In the rows, zero is written as 128.
One turn sends every row of this set to another row. A few are shown first. Where does it send the rows asked after them?
lov: | 136 | 112 | 120 | 106 | 126 | 153 | 142 | 117 | 136 | 124 |  99 | 172 | 154 | 120 | 112 | 106 |
tuped: | 114 | 143 | 149 | 113 | 103 | 103 |  85 | 152 | 158 |  97 | 130 |  78 | 129 | 122 | 133 | 113 |
zoru: | 130 | 111 | 118 | 100 | 133 | 153 | 150 | 127 | 147 | 114 | 112 | 179 | 151 | 133 | 121 | 119 |
Til: | 116 | 153 | 161 | 139 | 104 | 120 |  89 | 147 | 157 |  78 | 117 |  95 | 109 |  97 | 130 | 148 |
sis: | 110 | 128 | 124 | 130 | 122 | 164 | 142 | 131 | 165 |  93 |  98 | 152 | 157 |  98 | 134 | 116 |
benap: | 141 | 115 | 145 | 130 | 122 | 158 | 150 | 104 | 118 | 129 | 158 | 150 | 123 | 103 | 159 | 184 |
divi: | 119 | 150 | 160 | 138 | 104 | 120 |  87 | 149 | 156 |  75 | 117 |  95 | 109 |  99 | 128 | 147 |
dem: | 155 | 142 | 155 | 125 | 135 | 149 | 123 | 127 |  77 | 138 | 122 | 109 | 101 |  99 | 155 | 182 |
rog: | 145 | 111 | 125 | 117 | 128 | 164 | 145 | 121 | 141 | 112 | 100 | 179 | 138 | 126 | 115 | 122 |
raseb: | 145 | 111 | 149 |  89 | 128 | 109 | 120 | 137 |  90 | 173 | 143 |  96 | 129 | 136 | 144 | 155 |
Kisi: | 134 | 123 | 151 |  83 | 145 | 102 | 111 | 135 |  89 | 167 | 135 |  97 | 134 | 134 | 138 | 161 |
resol: | 150 | 143 | 155 | 120 | 141 | 145 | 126 | 129 |  81 | 133 | 127 | 113 | 101 | 103 | 158 | 190 |
vapu: | 136 | 120 | 147 |  87 | 131 | 105 | 120 | 134 |  87 | 172 | 140 |  97 | 135 | 125 | 146 | 154 |
pif: | 100 | 156 | 167 | 116 | 101 | 105 |  97 | 146 | 146 |  79 | 117 | 106 | 100 |  99 | 128 | 142 |
lazep: | 151 | 149 | 154 | 117 | 149 | 141 | 111 | 128 |  77 | 132 | 116 | 108 | 104 | 104 | 145 | 185 |
tize: | 112 | 146 | 157 |  99 | 107 | 108 |  96 | 154 | 150 |  86 | 134 |  88 | 102 | 133 | 137 | 113 |
Zekib: | 121 | 143 | 173 | 127 |  95 | 114 |  92 | 144 | 150 |  85 | 115 | 101 |  87 | 108 | 118 | 136 |
buz: | 154 | 144 | 156 | 117 | 150 | 142 | 115 | 130 |  82 | 129 | 119 | 110 |  97 | 114 | 149 | 193 |
saz: | 117 | 107 | 128 | 126 | 110 | 153 | 135 | 130 | 167 | 115 |  97 | 141 | 166 | 110 | 120 |  99 |
pones: | 147 | 123 | 141 | 138 | 113 | 160 | 138 |  87 | 105 | 144 | 138 | 140 | 130 |  78 | 145 | 163 |
mev: | 126 | 120 | 122 |  96 | 126 | 134 | 144 | 101 | 112 | 159 | 166 | 127 | 160 | 110 | 163 | 135 |
Pok: | 128 | 127 | 121 | 108 | 136 | 157 | 149 | 119 | 137 | 109 | 100 | 181 | 151 | 111 | 121 | 121 |
Nok: | 107 | 108 | 130 | 117 | 118 | 150 | 143 | 141 | 177 | 105 | 112 | 148 | 164 | 124 | 130 | 114 |
zegez: | 114 | 142 | 149 | 113 | 105 | 104 |  88 | 153 | 161 |  94 | 132 |  78 | 129 | 126 | 132 | 114 |
Mufof: | 114 | 155 | 154 | 105 | 102 | 106 |  90 | 143 | 140 |  94 | 121 |  83 | 108 | 114 | 127 | 100 |
zubi: | 143 | 119 | 153 |  87 | 140 | 106 | 106 | 135 |  90 | 168 | 130 |  96 | 130 | 137 | 133 | 158 |
Supa: | 154 |  99 | 132 | 110 | 115 | 147 | 137 | 101 | 117 | 165 | 166 | 119 | 144 | 132 | 149 | 128 |
bopog: | 128 | 111 | 133 | 139 | 115 | 174 | 140 | 134 | 171 |  94 | 101 | 149 | 145 | 117 | 130 | 116 |

Nok goes to sis
pones goes to Supa
Now find these:
raseb goes to resol
zoru goes to Pok
Kisi goes to lazep
Zekib goes to tize

